(in the rows, 128 means zero)
Each path below is one point turned by a fixed rotation once a step. After each direction that follows a path, write how fast that rotation turns it, in degrees each step (0 if it stays still).
Each turn is a multiple of 5 degrees from 10 to 175, or 0.
Each row of a path follows its step; steps can be skipped.
Path 1:
step 0: [114 137 128 120 120 125 133 132 125 128 131 137 132 127 121 119 123 124
 117 133 125 130 133 126 132 139 128 139 137 120 125 130 133 125 131 119
 121 122 116 135 136 126]
step 1: [128 140 128 126 123 125 130 119 112 138 125 125 120 128 139 140 134 126
 125 121 122 131 126 130 128 121 116 121 122 135 123 131 120 125 127 124
 133 123 128 135 117 136]
step 2: [127 117 138 124 129 132 130 128 135 123 128 130 132 138 127 123 118 121
 119 124 129 140 136 133 145 145 132 124 134 131 122 127 128 117 126 128
 123 127 123 131 125 133]
step 4: [129 120 125 130 133 129 133 127 118 139 117 138 120 132 124 132 120 109
 127 132 129 133 133 129 132 131 119 126 137 121 127 135 130 123 128 132
 123 117 133 138 120 135]
step 6: [127 128 120 138 128 132 133 130 121 138 123 124 136 130 134 122 125 120
 122 128 128 139 111 128 122 135 129 133 137 126 116 131 124 120 133 118
 127 129 119 136 117 131]
step 7: [124 137 126 126 129 129 130 116 133 145 129 126 120 127 124 136 122 129
 131 137 130 131 140 130 143 135 136 116 122 136 127 134 127 127 130 132
 126 121 132 127 123 132]
step 8: [133 118 125 142 124 127 130 122 128 122 136 125 138 135 115 126 126 123
 122 116 126 124 131 124 134 131 121 135 131 120 111 135 131 125 135 122
 133 125 128 133 122 129]
step 9: [128 144 123 130 130 134 129 121 121 141 116 123 136 115 135 124 111 130
 127 127 138 131 131 131 133 126 131 127 130 122 131 131 129 135 126 129
 117 126 125 127 121 131]
step 10: [136 123 124 128 134 118 120 122 118 141 126 124 122 137 114 127 129 120
 125 126 132 129 122 120 138 137 132 131 124 135 118 130 128 117 129 132
 135 128 132 132 131 122]
step 11: [125 129 126 128 118 132 134 126 133 143 134 131 141 121 131 130 127 130
 129 119 125 126 137 127 131 136 134 130 133 118 118 135 131 138 130 129
 129 132 109 126 120 125]
step 12: [135 137 120 138 125 117 126 124 122 134 126 128 127 122 120 120 131 127
 125 130 138 139 128 122 134 118 119 123 130 141 120 126 126 122 136 125
 117 131 132 132 121 134]
[128 135 129 127 131 127 129 129 130 126 127 130 128 128 127 128 127 127
 132 129 129 127 133 128 128 131 129 127 129 127 129 128 131 127 126 126
 125 130 126 125 126 127] | 160
Path 2:
step 0: [127 118 121 130 116 126 122 136 123 128 123 125 128 112 122 130 128 121
 138 129 127 127 124 130 125 131 124 119 133 134 122 130 126 134 117 129
 136 123 132 126 120 117]
step 1: [124 119 129 137 124 124 129 132 122 137 122 123 119 127 123 124 132 117
 129 127 127 131 119 136 128 126 132 132 118 134 119 134 138 110 123 125
 131 124 130 123 126 123]
step 2: [133 121 131 136 128 133 130 141 123 140 130 125 125 128 143 135 126 120
 129 122 120 130 127 128 137 117 139 130 122 129 127 135 129 130 125 125
 129 129 133 138 133 133]
step 3: [121 121 136 129 121 143 126 135 135 144 135 125 130 135 135 129 120 132
 128 124 131 118 127 130 128 128 129 120 122 132 132 130 123 134 130 129
 132 120 135 126 119 131]
step 6: [124 119 130 130 119 132 129 127 129 131 128 139 121 134 119 128 140 125
 126 119 133 116 123 118 121 129 123 139 121 135 126 132 140 123 122 129
 131 131 124 133 130 132]
step 7: [133 119 128 130 118 131 134 134 130 130 120 126 128 130 132 139 133 125
 133 128 134 125 133 122 136 130 130 135 132 133 130 142 121 131 119 137
 129 132 111 134 133 133]
step 8: [124 113 129 125 122 130 132 137 135 132 125 118 131 118 133 127 136 129
 131 139 137 122 129 131 129 137 132 126 136 133 128 129 124 131 121 121
 131 121 127 122 115 135]
step 9: [125 128 123 132 127 130 126 131 127 141 130 126 131 113 126 132 137 117
 127 125 128 128 131 146 118 138 134 138 129 136 130 126 126 121 124 120
 128 127 130 129 126 122]
step 10: [131 122 120 121 121 132 127 125 110 139 127 128 123 116 130 130 116 123
 131 120 120 123 130 133 130 121 135 137 125 132 120 129 127 129 122 130
 129 115 130 128 132 129]
step 11: [129 115 129 125 132 133 134 130 122 134 127 135 115 142 135 128 125 121
 125 112 133 119 125 131 128 128 132 123 125 131 126 132 131 127 121 127
 127 120 136 125 119 128]
step 12: [130 122 126 134 120 139 119 135 132 126 130 138 124 131 136 138 128 124
 130 124 132 131 131 133 132 132 136 116 133 126 133 145 124 129 122 130
 132 129 132 132 129 116]
[127 128 130 132 128 127 131 128 128 129 128 128 127 131 127 129 131 130
 125 126 128 128 128 131 124 130 125 130 129 126 131 128 130 122 129 130
 125 127 128 126 126 126] | 140
[125 130 128 126 129 129 128 126 131 128 129 127 126 130 126 123 129 128
 128 127 131 126 127 127 130 130 130 127 125 129 125 127 130 125 127 126
 130 127 127 126 125 131] | 145
[131 129 127 126 132 131 125 127 125 132 131 131 127 127 129 130 125 129
 125 126 131 130 126 129 127 127 126 130 130 127 129 127 126 129 131 126
 129 125 127 126 127 130] | 55
[126 127 124 124 129 128 131 127 124 129 127 125 128 127 126 129 132 129
 125 129 130 130 130 128 129 132 126 128 129 129 130 128 127 128 124 127
 128 126 128 131 130 129] | 35
Path 3:
step 0: [143 133 134 134 133 128 129 135 130 125 129 117 122 133 132 132 135 145
 121 118 119 127 131 126 116 115 130 136 126 128 126 130 112 118 126 127
 126 122 123 134 130 135]
step 3: [134 118 125 114 129 125 133 129 122 131 123 123 136 140 122 116 132 116
 133 137 116 131 127 127 124 126 132 128 130 130 121 123 136 121 131 124
 138 120 139 121 114 137]
step 4: [156 136 119 134 125 120 132 130 133 129 123 130 131 132 122 141 125 127
 124 135 129 121 123 127 133 138 130 128 133 124 125 132 125 125 139 140
 136 131 137 125 129 125]
step 5: [133 116 126 127 130 135 122 115 123 107 118 141 116 140 128 128 128 126
 133 132 129 124 126 119 123 128 126 121 139 125 129 127 124 126 131 130
 130 124 127 135 122 143]
step 6: [133 137 128 124 132 132 118 129 108 122 125 126 131 128 116 144 134 126
 122 124 135 125 128 128 128 130 120 135 129 140 121 133 137 121 128 132
 129 127 132 133 146 133]
step 7: [129 125 127 132 130 127 116 106 132 120 115 115 133 123 129 136 123 130
 133 135 113 139 120 132 124 128 122 124 126 135 128 128 123 127 124 118
 121 121 127 129 132 130]
step 8: [130 132 130 116 130 122 130 119 126 125 135 127 117 117 125 134 128 142
 127 120 126 136 133 133 123 141 122 125 121 134 110 130 135 131 127 132
 145 122 130 122 127 124]
step 9: [131 136 125 125 127 146 121 118 130 132 131 137 130 134 128 129 113 120
 127 131 117 136 120 137 123 130 140 127 121 132 128 142 134 142 133 131
 127 125 124 124 121 131]
step 10: [133 140 118 121 132 112 131 131 123 118 126 137 120 124 120 124 127 119
 120 130 136 128 125 136 135 130 119 127 128 132 125 123 133 143 134 115
 126 122 122 124 114 128]
step 11: [135 140 130 137 130 143 131 135 140 111 129 123 125 135 120 127 116 117
 134 124 127 127 129 135 123 133 128 125 119 128 133 125 130 124 129 114
 135 137 133 135 129 133]
step 12: [134 132 114 118 129 120 127 134 133 116 132 124 120 116 127 127 128 133
 122 139 134 124 129 123 116 119 135 122 132 135 131 135 128 136 117 125
 126 131 126 145 135 129]
[126 127 129 127 132 129 125 126 128 125 129 125 129 126 124 127 127 130
 127 128 126 125 131 128 130 126 127 129 129 127 128 129 123 128 126 131
 128 128 127 128 132 129] | 55
[126 131 125 129 128 128 130 130 124 129 128 126 128 129 128 125 127 132
 129 128 128 127 128 125 130 133 125 130 130 128 125 128 129 132 130 128
 130 128 131 129 131 128] | 160
Path 4:
step 0: [117 123 127 133 133 130 137 132 123 126 120 140 118 128 122 132 128 131
 137 121 121 115 119 116 124 124 131 119 125 131 135 119 139 127 130 139
 130 134 132 127 128 123]
step 1: [117 121 126 132 130 136 133 125 132 126 119 129 120 116 140 131 133 136
 124 130 122 126 127 127 129 142 137 126 110 130 127 129 119 132 135 132
 127 129 135 131 131 136]
step 2: [126 127 132 126 127 140 131 119 138 131 128 128 111 127 122 122 123 133
 132 117 123 122 129 124 120 125 124 132 120 112 121 129 127 139 133 124
 133 132 132 117 129 129]
step 3: [117 127 119 127 134 125 142 123 125 130 121 132 124 126 117 128 126 127
 133 125 124 117 117 131 128 127 126 119 119 137 131 136 126 145 136 124
 128 123 118 124 121 131]
step 4: [123 131 127 132 129 133 128 122 128 125 122 126 126 127 131 117 135 135
 131 123 120 131 116 116 129 128 115 130 119 138 132 116 120 133 131 141
 119 128 130 117 131 133]
step 5: [127 127 132 121 137 124 131 118 130 126 125 118 114 121 121 133 122 137
 129 118 138 125 119 125 119 128 132 129 119 134 130 131 117 127 136 136
 133 139 136 131 132 127]
step 6: [121 114 138 128 137 127 134 135 123 129 123 140 120 136 115 117 122 132
 125 127 126 116 122 130 129 131 130 124 117 127 126 120 129 131 132 134
 134 127 132 124 131 136]
step 8: [116 138 128 135 133 136 137 124 135 127 132 135 117 117 127 124 134 126
 122 114 124 128 112 129 128 127 128 131 122 121 122 130 123 130 134 130
 139 132 133 122 137 126]
step 9: [122 122 124 129 136 140 130 119 123 136 121 131 121 132 119 139 127 138
 141 127 126 126 117 127 125 126 133 126 117 133 120 137 135 136 128 133
 129 124 128 119 124 135]
step 11: [126 123 132 116 132 137 138 122 131 120 125 127 122 123 128 126 119 136
 125 121 134 123 117 125 133 133 121 138 123 127 134 136 115 135 138 133
 120 127 137 123 132 129]
step 12: [124 130 132 127 143 121 133 125 133 129 124 133 117 135 121 125 122 133
 133 110 122 119 123 119 130 131 126 121 131 134 128 122 138 137 135 132
 133 130 128 126 134 134]
[126 126 126 126 129 127 128 126 128 129 127 128 128 129 126 129 128 127
 127 124 131 128 129 130 129 124 128 126 128 125 128 129 127 129 125 128
 128 125 130 127 134 123] | 120
[132 130 126 126 130 128 129 125 130 127 130 132 125 131 130 128 125 129
 125 129 130 130 128 129 125 127 130 130 129 128 126 130 129 127 131 127
 130 130 128 124 130 127] | 115
[131 127 129 126 129 131 123 127 129 127 126 130 130 132 131 129 129 129
 131 126 128 128 128 125 127 131 126 128 128 128 125 128 126 129 125 129
 128 124 129 125 129 132] | 145
[130 124 132 128 128 127 132 127 129 126 128 130 128 128 130 127 128 128
 128 128 127 124 132 127 129 133 130 129 129 128 131 129 131 129 127 128
 130 129 132 130 132 128] | 65
Path 5:
step 0: [123 123 122 132 128 122 126 121 129 124 128 132 124 136 125 134 116 133
 130 124 120 123 133 124 125 127 126 116 131 128 117 144 125 127 124 124
 121 119 120 120 140 124]
step 1: [118 131 134 134 119 134 118 123 133 128 119 132 129 136 122 133 130 136
 138 126 133 129 139 128 122 117 117 121 126 127 122 128 130 124 120 131
 131 124 122 119 123 122]
step 3: [110 143 128 129 121 130 123 133 112 125 131 120 128 125 124 126 119 128
 138 133 127 125 128 132 126 125 125 120 127 118 128 128 130 137 126 126
 131 126 131 127 133 116]
step 4: [130 126 132 122 122 128 128 137 115 128 119 126 119 123 121 135 124 121
 131 119 125 132 128 142 127 127 117 125 120 118 124 130 135 132 130 114
 127 125 127 118 125 129]
step 5: [120 124 130 128 126 120 127 120 121 136 118 129 118 134 128 130 115 123
 135 122 127 120 134 135 133 130 132 119 124 130 133 135 129 137 121 118
 128 124 138 126 139 137]
step 6: [117 129 136 120 133 131 121 126 129 137 120 122 125 134 123 139 129 130
 127 116 135 139 130 123 136 126 123 124 123 125 129 129 136 128 115 123
 139 126 125 125 136 128]
step 7: [119 119 130 115 124 120 118 130 135 128 123 122 125 126 121 135 121 125
 126 120 132 117 129 130 141 138 122 125 128 135 119 131 126 136 123 134
 127 128 123 128 125 122]
step 9: [124 128 125 116 125 121 132 138 124 120 129 124 123 133 127 125 131 112
 135 114 125 136 120 130 125 133 128 127 123 127 116 135 123 133 124 124
 136 135 122 123 123 128]
step 10: [116 126 126 126 118 125 141 125 124 133 127 133 126 135 132 127 124 119
 134 125 128 119 123 139 127 133 131 122 115 130 121 127 129 127 122 134
 144 125 138 127 129 126]
step 11: [118 128 127 119 129 134 129 138 128 135 113 136 129 133 135 132 132 128
 127 120 132 137 121 132 135 136 132 134 129 127 125 129 128 116 124 121
 138 120 138 121 127 130]
step 12: [117 123 123 128 129 113 121 137 129 130 123 126 128 127 137 139 116 134
 125 121 122 124 120 129 134 137 130 126 128 136 129 134 119 120 124 133
 136 134 132 128 133 123]
[127 131 128 130 125 127 123 132 128 127 130 127 132 123 129 128 127 128
 127 127 129 127 127 128 130 129 130 127 128 125 128 125 127 130 127 129
 126 131 124 129 126 130] | 70
[127 128 126 128 130 129 131 128 122 131 129 128 129 125 130 126 129 125
 129 127 130 127 129 130 126 130 130 129 123 125 129 130 128 129 131 125
 129 127 128 128 125 126] | 60
[130 125 127 131 128 128 126 130 127 129 127 127 125 128 128 130 129 131
 124 127 130 127 133 126 130 131 130 130 126 128 131 130 126 127 127 129
 129 126 125 128 133 129] | 55
[128 126 126 127 129 129 128 128 125 129 131 125 127 130 129 131 126 127
 123 130 129 131 126 128 127 124 128 124 127 126 125 129 127 130 127 132
 129 127 127 129 127 127] | 115
[128 128 127 128 125 123 128 127 126 129 128 126 129 129 129 129 127 130
 131 131 130 128 133 129 129 128 131 129 128 129 125 130 126 129 128 130
 126 133 132 129 129 127] | 155
Path 6:
step 0: [123 126 119 118 132 128 124 127 136 122 134 127 130 140 134 123 126 124
 115 124 120 120 137 131 137 128 137 135 118 130 136 128 130 126 140 129
 121 118 136 129 131 129]
step 1: [130 123 117 129 130 134 125 140 138 119 134 124 133 120 128 127 121 116
 126 122 125 131 139 130 132 128 127 136 130 137 133 118 135 132 132 137
 126 134 134 131 133 139]
step 2: [128 125 124 135 128 132 131 139 139 123 137 128 122 131 122 126 127 119
 125 125 118 131 141 127 126 121 120 135 131 124 125 127 122 125 126 133
 138 125 110 137 135 127]
step 3: [121 122 133 122 134 136 129 139 130 128 130 134 128 134 133 116 137 135
 126 128 119 124 141 124 128 127 132 135 128 138 114 128 126 118 128 125
 132 122 120 124 133 133]
step 4: [121 128 118 128 137 131 124 128 132 135 121 136 140 134 134 125 126 126
 126 124 119 132 139 123 125 127 136 128 122 146 126 128 131 133 123 129
 133 123 131 141 120 137]
step 6: [125 120 128 123 128 141 130 137 132 117 119 123 135 130 133 136 130 120
 117 123 121 128 127 122 130 125 133 130 136 129 124 122 126 132 143 123
 127 124 117 128 140 126]
step 7: [132 120 127 122 116 127 125 138 130 131 129 128 127 137 140 125 122 123
 128 120 114 125 133 123 123 123 125 132 126 135 127 135 128 131 142 133
 125 114 128 139 133 133]
step 8: [129 121 119 127 120 136 128 137 132 125 137 132 124 130 131 116 121 130
 118 120 114 141 129 138 127 131 121 132 123 138 122 123 139 130 122 127
 126 127 130 129 126 134]
step 10: [123 120 135 130 131 134 120 124 125 124 129 127 124 134 129 126 138 125
 125 125 113 127 144 121 125 132 139 135 140 135 132 119 122 123 135 138
 132 124 133 127 129 130]
step 11: [128 131 117 139 124 130 132 131 138 129 123 118 134 134 134 122 122 125
 115 133 115 128 139 128 126 130 140 125 126 140 127 119 119 127 125 128
 125 121 132 131 137 131]
step 12: [122 129 110 119 128 135 130 129 141 123 139 123 128 123 129 122 119 127
 125 127 117 124 134 129 126 120 133 131 126 134 120 132 122 128 138 125
 124 137 123 136 127 127]
[129 130 127 127 127 129 131 126 130 127 129 126 126 129 127 126 128 128
 124 128 127 128 124 132 130 127 128 126 128 126 126 125 126 126 124 125
 130 130 124 131 130 126] | 115
[126 126 128 128 124 125 128 132 129 126 131 124 130 128 129 130 127 125
 127 131 129 128 125 128 128 129 125 132 125 127 126 128 125 129 131 128
 126 131 128 130 130 129] | 65
[129 130 126 127 128 129 126 131 130 129 128 127 127 127 126 129 126 131
 127 128 129 132 131 132 130 129 127 124 125 131 129 129 128 129 128 129
 125 131 129 132 126 128] | 100
